In the data rows, the value 500 means zero.
Here are some points, one per row:
(433 496 250 464 999 721 688 623 740 623 674 626 742 281 293 380 879 628
 474 451 406 622 483 489 536 636 408 614 658 464 533 652 449 646 399 446
 319 333 400 349 405 298 479 172 891 532 449 440)
(999 440 355 462 591 298 752 595 270 444 930 440 443 697 551 551 888 513
 602 466 518 942 596 636 509 561 630 555 605 523 458 369 629 492 647 617
 786 374 494 336 307 501 518 525 519 341 475 701)
(493 512 417 664 410 561 365 423 383 565 584 697 344 532 665 525 314 669
 312 662 446 409 428 844 462 561 368 709 532 387 428 731 504 448 307 307
 339 811 513 999 479 451 647 752 773 434 336 431)
(999 403 568 506 314 461 456 362 445 431 842 550 816 587 332 496 316 368
 380 574 516 380 659 548 461 450 736 384 536 536 788 506 476 436 397 379
 678 457 607 372 452 532 433 375 406 273 527 566)
(455 576 251 456 554 439 520 744 318 574 396 662 483 444 443 868 430 439
 488 237 540 936 628 417 470 688 352 454 690 721 515 343 464 356 774 385
 904 782 444 734 572 522 604 450 388 740 490 380)
(443 440 561 506 575 513 221 461 258 665 649 444 540 601 397 384 654 386
 585 341 496 411 330 228 585 548 336 507 542 330 402 487 770 469 198 580
 551 481 669 386 460 397 401 496 311 239 612 633)
(369 466 770 489 298 463 427 691 370 521 791 610 461 261 368 573 488 757
 561 645 416 476 364 392 671 601 486 341 642 458 641 509 458 499 515 578
 568 424 443 730 676 358 595 720 441 770 594 483)
(518 463 592 632 366 450 441 444 426 441 306 999 509 329 349 821 434 604
 490 620 595 371 324 424 582 526 392 424 347 589 399 382 466 600 583 490
 416 364 432 382 977 998 587 681 491 755 465 427)
(559 622 468 493 398 647 393 397 250 491 406 199 288 399 426 416 376 364
 371 413 484 429 746 596 711 525 573 437 503 700 282 425 533 363 448 260
 521 741 290 268 454 739 564 367 727 417 451 334)
(356 470 999 480 768 415 786 545 706 515 866 821 303 571 461 588 663 999
 538 471 500 636 596 419 528 608 750 480 494 427 456 387 513 383 999 405
 311 516 623 370 999 465 523 598 295 451 399 570)
(851 470 376 572 415 561 373 684 490 561 953 286 386 441 620 282 446 487
 760 403 449 456 687 590 410 514 692 377 514 688 377 466 583 514 929 999
 836 402 517 740 477 585 451 478 589 519 543 787)
(657 531 458 542 759 419 629 338 632 304 533 242 642 691 407 470 514 375
 371 514 540 877 369 280 362 441 647 486 546 560 323 398 576 467 417 385
 431 387 490 488 612 289 374 490 467 400 524 323)
(368 548 496 480 469 486 483 635 416 408 539 463 501 614 301 603 379 303
 757 537 461 331 436 343 527 433 392 551 636 726 311 359 642 487 881 876
 541 392 584 688 443 475 514 502 541 742 454 668)
(832 423 399 545 750 684 787 298 278 417 627 300 891 644 427 608 588 399
 547 466 419 853 607 522 436 503 607 449 398 393 705 479 550 621 448 412
 392 365 518 493 365 506 512 540 356 398 473 298)
(531 398 535 486 509 410 241 357 380 484 474 751 676 502 575 280 349 353
 527 603 395 353 508 544 515 454 692 438 466 501 479 294 467 577 712 655
 585 439 561 540 447 472 477 524 383 353 361 540)
(619 528 382 526 442 392 392 412 490 539 303 480 674 545 585 306 370 435
 515 612 522 367 602 508 564 515 558 513 391 317 380 474 491 575 570 625
 481 526 488 552 498 441 579 420 308 389 463 676)
(766 470 436 422 676 493 655 451 714 469 478 468 636 743 439 430 348 363
 389 440 494 999 287 437 445 479 601 600 473 649 478 404 643 565 504 435
 348 375 608 455 577 260 669 411 412 429 583 280)
(468 606 272 469 345 746 357 386 715 746 446 889 274 393 555 743 340 699
 497 700 500 482 319 429 471 471 549 753 386 308 419 618 591 450 413 401
 563 733 478 385 574 847 487 982 866 276 499 456)
(628 453 468 555 565 580 508 359 392 596 568 326 199 402 364 631 403 338
 464 315 641 344 708 449 487 486 563 522 294 649 869 383 384 524 424 147
 652 408 465 381 465 239 501 600 557 759 481 435)
(372 688 470 432 428 410 346 420 331 474 502 687 610 311 717 404 372 400
 576 607 633 443 632 650 541 370 354 402 505 541 360 320 619 462 449 538
 280 661 399 741 429 333 389 388 392 371 505 496)
(405 509 626 566 254 363 390 491 214 810 537 461 739 312 424 410 577 975
 484 482 402 507 351 599 438 382 363 852 449 519 413 909 326 529 468 246
 411 266 504 519 311 490 321 265 483 312 516 426)
(312 619 354 441 382 533 408 283 584 427 439 343 246 681 585 651 459 781
 309 515 493 286 448 435 454 526 460 454 357 378 437 249 605 595 476 328
 473 221 629 471 483 816 554 233 719 524 557 345)
(224 541 500 619 262 595 373 520 277 702 441 402 810 430 664 321 428 367
 310 812 608 476 864 620 409 547 409 971 405 344 401 597 526 517 556 340
 420 679 467 306 433 422 525 667 849 441 497 305)
(748 492 345 430 297 470 481 461 401 427 505 777 636 597 469 303 444 380
 581 445 433 389 769 349 557 477 712 407 351 484 514 526 428 601 313 243
 493 394 598 439 435 459 439 601 446 474 464 443)
(369 526 517 546 238 526 466 772 999 731 428 350 360 464 600 675 682 393
 510 464 623 433 441 441 588 359 560 553 679 587 398 784 341 608 287 394
 487 612 474 849 298 805 623 588 604 328 386 246)
(360 445 664 524 290 608 481 395 456 446 762 242 458 359 491 685 348 762
 677 532 559 414 276 334 559 726 347 592 547 571 571 501 545 468 324 733
 685 482 612 323 472 700 582 288 297 954 484 478)
(588 499 495 519 444 415 356 458 570 456 279 553 680 589 758 546 406 333
 552 512 477 317 452 420 594 540 681 601 326 520 496 391 509 408 369 285
 352 333 609 427 537 352 538 476 375 645 634 599)
(452 577 314 547 412 408 440 332 326 386 395 553 339 651 330 601 392 464
 515 504 530 385 519 406 546 497 382 323 534 667 364 511 480 657 691 577
 548 601 534 414 400 496 467 418 408 481 466 569)
(358 516 413 530 357 567 398 509 437 534 419 387 368 476 440 278 610 645
 418 608 615 434 274 665 496 379 414 660 531 452 426 589 370 495 416 403
 395 563 372 739 374 390 487 545 368 377 435 561)
(334 412 620 508 394 508 309 938 414 494 666 307 381 412 424 537 559 334
 572 479 426 418 332 386 403 589 544 344 592 461 450 621 507 509 604 499
 646 412 612 609 505 288 537 403 539 493 539 599)
(526 486 438 517 940 430 871 485 531 558 698 456 783 352 453 572 901 286
 362 589 391 781 430 799 564 670 564 360 437 295 274 534 540 589 345 329
 588 477 288 402 402 308 496 366 286 519 483 575)
(932 508 701 557 752 571 597 363 566 578 285 435 498 567 396 312 580 292
 424 359 486 640 540 331 488 685 218 413 402 302 230 399 465 524 359 433
 528 493 305 476 404 466 447 408 689 490 433 337)
(406 561 396 546 356 451 412 807 930 447 433 417 530 440 304 891 563 254
 459 566 683 310 406 401 518 546 578 418 672 315 599 545 636 393 603 374
 295 782 354 995 408 999 559 295 472 477 415 546)
(807 418 412 520 367 320 382 533 661 366 251 327 406 491 526 545 524 506
 605 384 559 654 598 439 534 490 354 391 460 524 441 444 625 540 836 753
 428 669 494 505 366 328 485 520 451 362 392 583)
(358 565 827 379 462 506 233 791 372 351 756 459 500 524 476 820 668 728
 496 375 669 384 481 579 472 874 518 392 577 521 534 632 515 403 683 665
 530 364 637 435 632 667 633 542 396 819 489 456)
(460 704 536 517 685 806 605 332 578 276 332 459 752 815 644 513 327 567
 613 371 529 941 354 415 511 408 584 381 474 463 753 486 326 558 376 500
 463 354 686 532 674 400 518 395 926 381 544 528)
(609 602 692 564 445 443 305 385 539 457 521 564 466 700 537 313 625 416
 491 665 364 284 664 426 452 354 575 474 330 906 988 501 621 327 340 534
 730 511 701 364 344 416 496 393 480 867 570 268)
(544 432 547 549 307 540 523 325 435 455 555 746 680 532 669 258 353 281
 521 397 524 394 494 432 364 418 687 351 654 375 589 538 454 458 597 338
 496 330 459 358 557 463 467 596 404 564 461 498)
(442 617 524 411 293 598 413 752 554 503 427 438 255 663 502 551 463 409
 490 599 448 394 226 582 471 428 450 324 546 459 518 434 511 584 536 300
 341 321 687 274 440 360 496 380 443 522 615 429)
(999 598 368 482 421 619 537 903 585 443 402 409 537 564 387 316 556 437
 325 445 499 715 735 418 532 418 457 537 691 444 545 428 552 483 330 365
 675 443 666 355 538 458 410 515 414 504 388 449)
(378 423 421 371 497 591 571 409 439 303 420 415 440 455 597 421 473 320
 355 375 566 680 406 438 568 435 303 326 314 561 406 498 577 442 423 339
 419 456 528 377 522 599 468 384 545 286 539 349)
(348 371 645 513 483 298 470 868 367 595 538 429 334 718 402 566 339 615
 605 370 537 327 313 456 463 543 496 475 641 408 454 620 588 417 460 683
 278 479 629 256 154 449 558 480 455 672 680 633)
(504 524 787 484 500 577 350 605 711 394 354 409 324 364 340 629 643 999
 407 490 523 341 556 352 431 548 363 630 618 456 386 597 328 516 254 419
 488 282 391 418 718 828 653 647 614 402 709 516)
(425 547 739 486 379 450 361 220 298 623 562 461 214 348 397 409 397 999
 542 604 454 538 381 420 545 349 645 669 472 275 734 668 394 448 338 516
 487 457 217 521 457 354 526 645 516 807 396 362)
(373 484 284 460 378 412 426 482 213 405 456 819 454 553 545 723 554 265
 569 544 486 367 310 360 457 351 459 411 435 797 335 508 464 457 332 565
 315 533 445 268 889 917 609 527 540 678 419 430)
(276 552 476 464 500 357 409 369 963 429 546 575 450 418 663 539 590 276
 372 408 477 386 491 462 449 369 333 620 430 435 508 247 331 675 491 257
 542 789 326 314 453 780 631 633 458 353 423 624)
(316 444 441 490 477 568 548 620 311 458 253 649 451 374 353 741 384 368
 534 651 459 409 704 632 472 232 509 434 577 530 351 453 485 440 622 777
 620 700 512 977 434 438 679 431 435 673 407 670)
(572 372 546 378 460 382 353 283 561 508 643 558 447 419 314 473 371 357
 604 707 387 335 719 723 463 471 621 481 489 661 660 415 535 396 453 818
 753 307 510 491 397 431 270 455 482 419 541 537)
(315 380 602 472 412 537 447 393 323 421 288 668 327 430 674 616 614 520
 548 654 649 369 331 440 458 368 597 512 615 601 604 288 587 407 438 498
 415 325 627 459 536 424 604 522 408 685 500 417)
(334 461 546 540 364 447 385 387 651 514 509 485 416 412 404 493 735 473
 604 511 439 432 421 424 542 474 371 462 446 321 538 587 577 482 911 797
 262 334 359 594 699 564 646 555 428 266 590 652)
(720 329 366 436 255 513 585 513 542 429 443 761 329 439 413 397 505 435
 495 291 512 505 583 610 491 535 564 383 623 483 469 479 469 512 778 467
 622 641 398 607 451 324 503 461 376 381 645 489)
(729 627 394 514 475 400 492 315 585 480 461 626 327 437 805 761 395 354
 359 593 506 296 745 333 532 404 347 495 599 457 317 577 404 432 379 411
 373 506 647 510 372 505 614 433 528 600 671 476)
(404 549 317 445 392 313 550 553 394 588 516 288 395 373 410 414 338 337
 645 558 640 307 585 312 453 554 277 488 534 514 593 586 619 475 334 736
 740 357 534 456 524 433 601 500 450 613 560 589)
(840 492 459 385 438 500 398 424 442 478 417 637 660 606 844 674 454 437
 665 732 526 332 766 436 387 518 359 427 397 606 405 494 433 531 396 512
 402 706 431 504 461 304 495 392 382 558 499 457)
(500 491 463 537 381 501 409 428 606 675 278 390 357 436 458 418 733 265
 539 523 553 416 544 707 455 485 473 704 603 348 544 664 391 661 720 879
 387 680 467 657 554 359 402 343 415 461 546 844)
(245 468 554 406 994 603 819 348 362 594 353 522 272 837 503 587 298 329
 355 511 460 999 466 391 445 669 388 543 430 999 658 589 795 446 379 380
 488 360 511 539 728 999 477 486 509 682 405 649)
(391 559 529 464 999 420 850 375 545 451 408 346 572 300 447 295 620 317
 541 446 470 889 360 999 495 571 440 413 356 245 438 343 321 514 423 459
 400 999 635 438 553 999 414 526 665 553 606 398)
There is one direction along which these points spread out most. Take the direction at right angles to it along which they spread out most. Go by this last direction. How far along it is each point below, from 0 to 99? The average is 50, and the first point in the table lies past the average. One standard deviation of the points above along it is 16.
(282 471 304 480 331 448 321 470 677 640 502 303 682 481 488 316 691 505
 378 525 436 454 407 676 567 496 529 741 505 537 373 795 306 463 643 502
 335 569 422 660 438 377 377 717 208 522 549 596) 49
(402 455 312 461 485 475 635 377 760 638 456 447 695 567 446 395 850 808
 453 292 409 200 370 999 481 501 337 656 413 503 386 503 557 603 335 331
 519 771 545 744 770 495 224 860 607 518 424 369) 71
(300 596 224 626 999 585 916 730 654 511 495 496 379 326 432 303 795 534
 503 591 529 790 482 339 409 893 525 316 669 432 441 583 293 463 358 468
 386 416 493 388 326 428 413 675 536 415 446 398) 68
(272 356 792 534 852 542 436 999 693 485 429 415 578 747 635 555 213 999
 404 402 469 566 594 478 447 306 618 305 753 299 607 686 668 578 307 404
 466 502 533 314 593 476 469 326 382 517 631 405) 59
(292 494 404 440 480 431 486 428 335 592 413 358 285 561 401 311 269 429
 675 684 523 424 611 692 539 356 367 713 466 205 449 684 293 386 459 650
 687 499 378 805 514 415 498 535 338 460 407 522) 44
(420 453 290 533 492 613 513 466 738 638 501 560 596 529 759 801 352 410
 352 397 556 375 555 345 563 342 352 635 316 229 511 329 275 418 459 512
 428 299 365 295 474 401 493 670 740 568 587 423) 64
(221 601 466 679 376 420 600 469 381 466 437 380 496 313 456 408 255 348
 606 303 360 384 576 891 524 639 449 668 421 709 491 294 506 434 220 693
 480 587 340 227 529 558 453 385 319 180 395 493) 51
(620 509 506 497 261 430 433 295 777 421 293 341 425 468 432 385 792 442
 632 435 376 553 566 495 418 530 359 376 385 362 452 437 610 511 654 683
 418 665 469 354 419 384 534 396 482 430 360 872) 39
(403 398 558 570 380 425 467 357 465 469 360 322 528 556 633 469 421 403
 506 483 500 494 406 379 604 555 609 359 607 492 376 443 557 668 470 355
 441 335 677 373 455 364 441 454 445 470 481 550) 47
(418 630 578 458 924 709 802 485 566 603 241 378 999 329 779 461 396 999
 466 357 481 149 323 724 523 369 542 586 572 586 658 715 562 529 576 441
 593 463 310 388 348 349 507 659 823 413 439 501) 65
(511 465 765 487 698 399 762 999 276 285 999 426 239 443 642 357 624 308
 549 470 400 563 390 344 516 652 802 607 704 366 815 647 477 601 865 590
 772 447 389 687 457 485 305 495 503 330 509 524) 28
(373 364 403 561 482 506 496 397 469 315 364 731 325 446 421 388 440 486
 707 712 587 386 621 658 668 375 383 484 265 767 380 464 636 434 601 865
 685 634 580 632 400 351 408 394 477 520 583 753) 31
(502 549 631 416 366 525 770 291 451 465 691 862 498 555 408 394 491 384
 279 285 496 581 470 367 399 495 897 388 323 501 644 476 442 543 453 447
 523 434 518 471 570 328 496 655 428 523 539 352) 49
(412 458 664 460 381 699 642 454 279 517 452 402 919 656 650 344 451 793
 331 416 446 456 486 247 512 429 644 401 353 580 972 229 330 438 399 486
 290 526 600 548 414 431 347 488 847 424 564 485) 55
